In the rows, 128 means zero.
Each named turn below is shown by a few rows before and after it. Which turns, in which order, take the first row of each later pair to the second? The first pair is answered.
turn rul:
[111 111 106 107 130 117 139 136 139 139 139 138  97 109 150 115 131 109
 114 134] |-> [119 141 126 118 154 107 125 120 117 128 127 147 101 129 130 154 119 100
 129 108]
[119 123 114 135 114 140  81 111 192  89 138 107 188 125 149 150  89 135
 123 148] |-> [102 120  99 135 166 138 120 139 178 135 126 105  98 102 104  80 103 140
 106 188]
[150  83 132 141  63 143  96 112 165 115 133 129 200 123 169 118 139 155
 141 123] |-> [130  99 127 147 158 128 141 135 124 169 107 135  74 105  87  49 151 153
 123 155]
turn retu:
[173  76 140 149 144 159 183 150 138 151 103 186 154 148 114 113 141 186
 124 163] |-> [158 114 164 134 138 136 159 121 116  98 106 180 190 170 137 202 108 144
 143 106]
[130 125 137 126 118 137 115 119 135 112 132 140 152 134 129 151 133 137
 155 114] |-> [108 129 124 113 105 133 115 119 133 115 137 129 141 124 144 134 128 103
 143 113]
[149 110 136 148 167 135 144 144 125 160 126 148 113 137 101 110 145 172
 128 154] |-> [148 135 158 141 169 119 127 127 112 122 125 145 144 156 117 180 124 155
 148 114]
[124  81  94 110 135 137 139 127 139 141 140 100 103 109 139  79 133 122
  94 176] |-> [168  73 129 130 162 144 138 122 139 131 130 119 133 135 117 126 140 187
 119 176]
turn kuvom:
[116 119 114 153 152 139 125 161  92 149 128 121  80 114 143  84 100  82
  82 122] |-> [132  89 110 155 137 153 129 166 115 153 136 123 101 110 154  69 115 118
  79 145]
[110 134 112 141 114 129 128 112 128 140 125 129 101 105 133  93 141  94
 103 136] |-> [118 128 110 148 109 140 125 115 136 143 129 132 108 104 130  86 148 111
 102 145]
[167 133 165 132 181 125 141 169 138 158 136 153 101 154 111 115 117 174
 128 153] |-> [125 143 168  97 188 104 149 168 121 143 144 132  80 148 132 143  95 123
 124 136]
turn Geres:
[109 127 122 129 136 133 120 102 132 117 137 117 119 113 123 121 120  93
 122 128] |-> [106 121 125 123 131 138 120 101 134 112 143 115 125 111 129 130 120  94
 125 127]
[137 143 139 164 106 123 122 131 115 141  93 160 135 153  83 137 129 122
 122  96] |-> [125 145 141 151 125 112 133 135 103 144  93 156 109 148  79 138 126 115
 119  97]
[131 103 167  77  84 145 146 121 137 104 141 170 148 131 175 174  92 156
 122 146] |-> [159 115 153 111  62 167 121 109 146 122 126 185 169 141 152 133 104 164
 119 142]
[128 134 117 153 117 127 128 125 122 118 125 145 163 113 139 170  87 116
 158  94] |-> [139 143 112 166 109 137 117 120 127 128 119 152 164 114 125 151  95 117
 156  93]
turn Laza:
[139  95 137 144 118 136 131 123 138 132 144 116 137 127 141 148 113 157
 119 134] |-> [135 100 143 141 135 133 133 120 129 130 141 113 128 126 132 160 108 158
 124 130]
[135  99 136 141 115 118 159 136 130 127 108 114 141 109 113 146 143 178
 134 115] |-> [121 108 141 132 132 108 163 136 118 124 107 108 123 109 110 163 132 165
 134 106]
[152 104  92 111 123 134 133 124 138 110 107 138 154 100 141 128 147 118
 126 143] |-> [163 106 103 124 142 132 134 120 136 108 101 144 156 110 126 137 153 136
 133 143]
[114 102 125 134  67 132  90  95 142 113 136 115 216 148 165 152 122 125
 132 104] |-> [139 107 143 152  95 136  91  92 136 110 125 131 220 162 135 166 129 159
 144 104]

Each pair is two turns apart.
[143 124 132  94 137 126 141 144 113 118 123 121 155 106 120 197 119 141
 150 126] |-> [148  99 105 105 119 149 150 155 134 150 124 127 139  89 111 127 144 158
 131 162]  Geres rul
[131 149 146 139 154 127 118 143 128 139 115 124  98 127 110 119 130 118
 146 125] |-> [121 142 155 126 157 121 123 141 127 128 120 119 103 127 124 144 123 119
 152 121]  retu Geres
[111  70 129 124 107 116 167 145 136 137 156 122 106 120 169  88 127 140
 110 119] |-> [138  95 167 150 171 111 167 133 110 132 135 145  96 148 115 133 126 174
 136 103]  retu rul
[131  90 149 111 185 109 169 153 118 131 129 111  71 115 125 132 128 162
 118 159] |-> [156  70 152 122 132 128 143 142 149 107 143 117 152 125 161 162 134 193
 129 151]  Geres Geres
[ 70 134 160  99 128  90 126  94 107  91 127 108 101 118 151 173  95  75
 129  94] |-> [ 84 158 157 117 139  94 115  86  95  98 111 118  95 125 123 166  94  70
 130  82]  retu rul
[ 84 117 105 120 143 120 170 139 128 142 139 102  75 116 138  98 136 110
  99 143] |-> [106 111 132 129 180 119 180 137 123 138 131 117  76 128 113 130 143 152
 113 152]  retu Laza
[131 130 130 145 115 141 103 114 146 136 141 127 144 134 147 128 138 129
 121 133] |-> [133 122 133 148 131 142 115 118 149 149 142 128 129 130 137 122 145 147
 119 146]  Laza rul
[100 162 149 120 170 111 129 121 118 127 132 106  89 139 163 142 106  63
 110  89] |-> [ 93 131 130 111 153 120 144 139 135 147 141  96  72 117 177 100 122  74
  94 122]  rul rul
[ 99 156 125 109 111 120 121 117 119  97 127 118 139 136 165 162 106  80
 120  96] |-> [ 91 166 124 112 154 112 138 128 100 122 114 121  82 127 129 132 111  82
 117 109]  rul rul
[133 131 131 130 142 119 138 138 131 150 132 143 120 135  97 140 131 160
 127 137] |-> [117 145 124 118 108 115 123 126 129 128 142 133 148 136 133 164 115 122
 128 113]  rul retu
[105 137 113 107 169  95 152 117 130 136 128 134 127 135 126 105  82 104
  91 148] |-> [112 112 105 108 131 107 147 118 154 129 142 129 164 134 160 107  89 117
  88 153]  Geres Laza
[144 130 133 181  70 137 103  94 161 108 117 134 205 123 167 114 126 126
 114  80] |-> [107 142 102 165  78 134 114 106 147 138 113 119 145 101 159  54 126  76
  91  90]  kuvom retu
[130  88 135 123 119 123 129 142 148 138 144 135 141 115 142 121 130 167
 134 151] |-> [125 105 154 118 133 109 123 131 134 115 143 138 150 128 145 164 116 155
 147 132]  retu Laza
[100 100 136  84 113 118 143 154 132 149 146 106 112 127 155 140 120 120
 114 139] |-> [142  94 143 111  97 141 124 147 152 150 141 121 158 142 145 142 132 163
 124 141]  Geres Laza
[130 172 117 136 145 111  93 116  98 125 104 112 125 138 106 120 103  67
 150  84] |-> [141 146  92 147 127 131  98 130 116 159 105 112 109 122  99  50 126  90
 130 121]  retu Laza
[152  96 112 115 129 126 155 112 137 121 136 121 146 138 145 157 129 183
 108 137] |-> [125  97 103 101 144 114 171 123 125 135 137 111 101 120 140 127 129 155
  96 148]  retu rul
[115 120 107 129  83 145 115 152 123 144 119 112 137 117 140 106 128  91
 122 120] |-> [154 114 135 153 135 148 126 154 117 150 105 136 127 132  95 122 144 157
 140 135]  retu Laza
[154 126 118 154 121 156 123 136 129 151 110 136 125 132 100  86 135 147
 126 152] |-> [137 157 151 137 154 124 122 123 102 115 111 132 124 149 104 167 108 123
 145 116]  retu Laza
[155 148 151 168 147 125 112 108 126 133 126 142 118 123  92 116 147 154
 150 124] |-> [101 120 136 118 145 103 147 131 127 132 152 112  78  89 133 107 137 118
 134 145]  kuvom retu
[121 103 101 127  74 141 119 137 157 123 140 126 160 115 180 103 130 117
 119 142] |-> [145 139 138 155 187 125 137 141 111 144 109 151  88 138  85 115 132 150
 133 142]  rul retu
[116 108 118 104  99 136 118 162 140 126 128 126 111  98 155 109  97 132
 112 148] |-> [153 114 146 129 110 147 107 150 139 111 120 145 146 122 135 149 100 174
 138 140]  Laza retu
[159 124 140 127 145 153 129 138 114 136 132 168 161 142 117 138 127 162
 180 146] |-> [138 117 131 103 113 143 124 136 120 118 149 151 180 137 161 154 116 130
 178 135]  retu kuvom
[ 89 136  75 127 102 110 105 113 127 132 125 125 101  90 126  62 107  80
 104 106] |-> [161  94 106 167 116 140 106 115 156 131 121 157 149 114  96  78 138 199
 129 138]  kuvom retu
[ 95 145 115 119 173 112 123 135 125 136 102 129  80 120 111 128 114  94
 121 126] |-> [118 127 111 127  98 133  88 119 164 108 119 132 173 130 162 150 112 104
 128 113]  rul Laza
[153 153 112 168 143 136 108 122 126 116 128 148 148 143  93 123 104 109
 137  81] |-> [ 98 113 101 113 155 112 157 150 130 122 151 116  95 105 135 108  99  91
 119 116]  kuvom rul
[147 121 142 109 142 147 153 149 178 139 117 119  92 150 123 110 116 143
 123 178] |-> [164 133 160 122 145 146 137 135 174 117 114 129 126 167 120 151 112 153
 139 158]  retu Geres
[131 123  79 146  78 176 112 133 102 143 135 149 123 112 152  58 139 123
 109 145] |-> [153 126 106 162 141 170 128 137  86 152 120 166  95 127 103  73 149 164
 124 155]  retu Geres
[159 172 161 148 130 110 104  91 118 116 118 154 160 157 121 174 106 118
 140  86] |-> [181  99 150 152 120 137 131 118 156 147 132 159 157 138 126 119 143 196
 128 153]  rul Laza
[135 160 157 145 138 122 136 123 136 121 129 155 109 138 129 130 127 118
 132 125] |-> [126 151 147 134 105 127 130 124 153 112 139 145 129 129 158 124 125 109
 124 125]  retu rul
[124 172 144 154 117 136  85  98 121 121  94 142 180 155 103 151 121  87
 124  86] |-> [103 181 130 140 118 132  91 103 117 132  93 135 156 144 105 125 118  57
 112  88]  Geres Laza
[126 118 147 115 168 122 164 136 116 119 136 124 119 120 141 176 107 157
 148 145] |-> [114 130 133 106 121 118 142 125 124 104 143 115 147 119 176 178  97 115
 143 124]  Geres retu
[105 124 147 103 153 111 147 144 170 144 155 156 154 139 146 152 128 178
 133 104] |-> [130 137 132 136 141 132 128 138 172 160 140 173 158 145 114 111 140 181
 126 106]  Geres Geres
[147 131 120 158  89 140  99 107 125 133 136 171 177 135  86 110 146 113
 131 137] |-> [143 138 134 160 140 130 120 115 107 141 127 176 137 135  53 111 146 127
 136 146]  rul Laza
[148 102 136 140 140 175  96 114 164 165  98 149 116 143 133  94 148 177
 136 144] |-> [132 155 155 131 151 150  73  89 134 129  92 145 131 161 137 161 114 117
 154  91]  rul retu
[118 157 157 121 129 104 147 123 116 114 132 103 137 146 144 173 119 104
 130 116] |-> [139 123 152 136 150 123 169 144 133 150 129 112 107 132 114 115 147 158
 118 163]  kuvom rul
[115 136 157 152 164 137  94 112 119 154 168 136 130 131 120 119 141 103
 119 112] |-> [109 133 149 147 149 144  91 115 124 157 172 131 135 129 132 105 143  95
 111 115]  Laza Laza
[141 137 133 132 152 126 132 130 116 134 116 135 106 132  99 114 133 131
 134 124] |-> [139 107 119 124 118 135 139 137 139 132 129 127 126 121 131  95 141 140
 128 146]  rul rul
[151 134 129 165  86 153 108 107 130 133 124 149 174 151 115 107 128 149
 130 116] |-> [142 159 144 162 105 136 105 101 115 122 121 148 169 160 108 141 115 134
 138  97]  retu Laza
[115 156  98 137 110 141 125 140 114 111 122 108 121  92 149  97 110 114
 104 156] |-> [129 153 101 148 129 147 130 143 112 124 117 115 110  97 128  89 115 140
 107 167]  Laza Geres
[106 146 115 114 120 128 131 111 104 127 134 112 158 126 167 141 128 108
 111 146] |-> [142 140 125 139 124 145 124 111 112 131 125 130 179 137 141 137 143 152
 118 156]  Laza Laza
[ 86  89 121 113 102 134 141 161 146 147 151 107 116 107 139  72 130 122
  92 179] |-> [ 84  70 151  97 123 123 156 167 143 120 163 107 129 112 157 131 126 147
 110 179]  rul kuvom
[147 114 157 124 128 118 123 139 137 127 148 121 176 131 150 173 127 161
 160 135] |-> [108 162 135 111 119 104 109 126 111 131 138 106 142 125 150 150 105  74
 146 106]  kuvom retu
[135 111 155 108 105 116 112 121 149  60 148 127 203 139 181 222 109 151
 159  92] |-> [100 157 110 103  66 114  89 111 131  76 140 111 178 123 187 161  94  52
 133  68]  kuvom retu
[162 105 103 140  85 153 116 112 141 145 118 152 194 157  99 132 133 133
 135 121] |-> [125 135 127 113 148 113 137 109  99 123 113 141 145 166  86 189 105  94
 148  94]  Laza Laza
[149 156 164 134 133 113 106  99 109 101 125 142 175 163 130 213 102 132
 157  74] |-> [149  77 101 131  58 155 124 133 170 161 146 130 162 113 159  72 147 165
 109 156]  Geres rul
[102 130 129 109 127 121 140 158 136 112 130 109 130 115 140 151 119  96
 148 112] |-> [113 116 114 119 101 135 132 161 149 124 134 110 140 107 141 117 131 105
 138 126]  Geres retu
[ 79  63 131  77 141 111 194 155 134 132 163  99  90  84 174 131 128 144
 117 172] |-> [134  50 140 119 142 142 183 153 153 145 152 124 122 103 142 119 154 215
 127 189]  Laza Laza
[138 119 141 111 157 146 117 156 114 167 122 141 112 112 122  99 127 156
 128 127] |-> [134 135 162 106 156 135 106 144 109 136 128 138 143 128 144 158 112 146
 143 101]  Geres rul
[ 90 170 158  88 163  98 135 117 110  90 126 121 109 138 142 203  87 104
 158  86] |-> [100 150 136  94  85 120 110 111 141  80 141 116 174 135 186 188  92 106
 151  85]  Geres Laza
[158 166  68 177 121 153 164 114 146 158 152 139 130 136 140  58 182 190
 120 136] |-> [132 227 100 161 184 108 160  93  93 130 137 139  96 158 118 135 144 133
 139  81]  rul Laza
[106  95 113 107 115 130 165 147 138 133 145 111 112  74 136  86 123 130
 105 144] |-> [140 111 161 120 143 123 151 127 131  93 138 126 161 112 123 180 113 171
 139 114]  retu retu
[164 148 114 120  91 127 110 117 138 128 115 123 147 129 117  68 143 116
 120 111] |-> [138 162 113  99 106 106 118 119 120 124 113 108 119 120 121  80 127  82
 119 106]  kuvom rul
[125 161  73 153  55 126 121 150 144 155 116 145 196 144 152 103 141 105
  84 166] |-> [133 179  72 171  87 126 122 150 127 174  99 155 163 150 108  79 145 104
  81 167]  kuvom retu
